(in the rows, 128 means zero)
Each named turn below is shown by a few rows before and after it. Which turns, in which order, take the first row of each later pair to the second? The first pair is answered.
P:
| 108 | 119 | 143 | 128 | 112 | 132 | 123 | 138 | 122 | |-> | 110 | 112 | 125 | 138 | 109 | 126 | 141 | 132 | 126 |
| 127 | 142 |  79 | 113 | 158 | 146 |  93 | 127 | 140 | |-> | 121 | 142 |  89 | 107 | 151 | 152 |  88 | 133 | 135 |
| 132 | 137 | 152 | 119 | 137 | 114 | 132 | 122 | 125 | |-> | 120 | 132 | 153 | 113 | 120 | 124 | 133 | 127 | 119 |
| 128 | 134 | 157 | 154 | 140 | 134 | 120 | 115 | 115 | |-> | 120 | 128 | 155 | 148 | 127 | 147 | 122 | 120 | 111 |
F:
| 132 | 132 | 128 | 133 | 129 | 144 |  88 | 121 | 130 | |-> | 133 | 123 | 137 | 135 | 120 | 148 |  97 | 125 | 126 |
| 113 | 140 | 140 |  78 | 133 | 138 |  95 | 141 | 123 | |-> | 126 | 146 | 154 |  96 | 145 | 134 |  88 | 136 | 131 |
| 140 | 102 |  96 | 142 | 129 | 137 | 137 | 143 | 157 | |-> | 140 | 109 |  99 | 146 | 136 | 132 | 134 | 140 | 161 |
| 133 | 111 | 164 | 142 |  94 | 143 | 128 | 135 | 128 | |-> | 109 | 107 | 128 | 111 |  86 | 147 | 132 | 141 | 121 |
U:
| 140 | 119 | 138 | 133 | 151 | 116 | 153 | 112 | 111 | |-> | 140 | 116 | 139 | 136 | 143 | 121 | 157 | 114 | 110 |
| 126 | 150 | 115 | 104 | 167 | 139 |  85 | 147 | 126 | |-> | 144 | 131 |  99 | 158 | 154 | 159 |  91 | 136 | 144 |
| 146 | 149 | 177 | 135 | 159 | 125 | 111 | 122 | 124 | |-> | 154 | 139 | 172 | 158 | 154 | 135 | 116 | 119 | 132 |
Now pairs of rows:
Each pair is 2 to 4 turns apart.
| 124 | 100 | 136 | 156 |  93 | 174 | 107 | 131 | 117 | |-> | 123 |  92 | 150 | 150 |  83 | 145 | 142 | 128 | 103 |  P P U
| 143 | 138 | 117 | 154 | 167 | 109 | 112 | 111 | 140 | |-> | 113 | 126 | 146 | 116 | 117 | 161 |  90 | 139 | 113 |  P P
| 103 | 139 | 122 |  85 | 103 | 127 | 153 | 125 | 107 | |-> | 119 | 147 |  90 | 109 | 133 | 103 | 164 | 110 | 128 |  P U
|  98 | 130 | 133 |  80 | 111 | 122 | 141 | 142 | 111 | |-> | 127 | 148 | 122 | 104 | 158 |  84 | 142 | 126 | 130 |  P P P
| 126 | 121 | 165 | 146 | 114 | 152 | 121 | 134 | 116 | |-> | 124 | 115 |  89 | 148 | 130 | 127 | 153 | 121 | 126 |  P F P
| 130 | 149 | 135 | 110 | 146 | 128 |  95 | 130 | 135 | |-> | 142 | 136 | 133 | 139 | 128 | 152 |  95 | 129 | 141 |  U P
| 129 | 121 | 165 | 136 | 103 | 124 | 145 | 133 | 111 | |-> | 123 | 118 | 109 | 125 | 110 | 105 | 166 | 129 | 121 |  F P
| 162 | 114 | 127 | 156 | 126 | 112 | 166 |  95 | 117 | |-> | 164 | 121 | 165 | 156 | 127 | 122 | 148 |  98 | 114 |  P U
| 129 | 101 | 141 | 118 |  88 | 138 | 131 | 124 | 118 | |-> | 119 | 112 | 124 |  87 | 102 | 121 | 130 | 123 | 115 |  U P
| 133 | 139 |  99 | 114 | 163 |  83 | 138 | 125 | 136 | |-> | 154 | 132 | 104 | 167 | 163 | 115 | 117 | 119 | 151 |  P U
| 100 | 116 | 122 | 113 |  93 | 134 | 131 | 133 | 114 | |-> | 110 | 120 | 107 | 110 | 107 | 104 | 148 | 124 | 119 |  P U
| 158 | 140 | 147 | 157 | 161 |  97 | 115 | 116 | 144 | |-> | 150 | 141 | 167 | 153 | 148 | 132 |  88 | 125 | 137 |  P U
| 123 | 125 | 153 | 125 | 116 | 143 | 120 | 136 | 130 | |-> | 130 | 112 | 122 | 144 | 115 | 130 | 149 | 130 | 138 |  P P
| 157 | 130 | 178 | 165 |  99 | 179 |  88 | 138 | 124 | |-> | 145 | 104 |  51 | 165 | 101 | 149 | 157 | 125 | 139 |  P F P
| 131 | 113 |  77 | 124 | 130 | 128 | 109 | 135 | 142 | |-> | 152 | 114 |  99 | 162 | 137 | 121 | 119 | 125 | 147 |  U P F
| 133 | 140 |  76 | 120 | 147 | 121 | 124 | 117 | 141 | |-> | 142 | 127 |  80 | 151 | 129 | 138 | 134 | 118 | 144 |  U F
| 104 | 124 | 107 | 121 | 111 | 150 | 129 | 147 | 115 | |-> | 129 | 136 |  99 | 145 | 151 | 115 | 134 | 129 | 134 |  P P
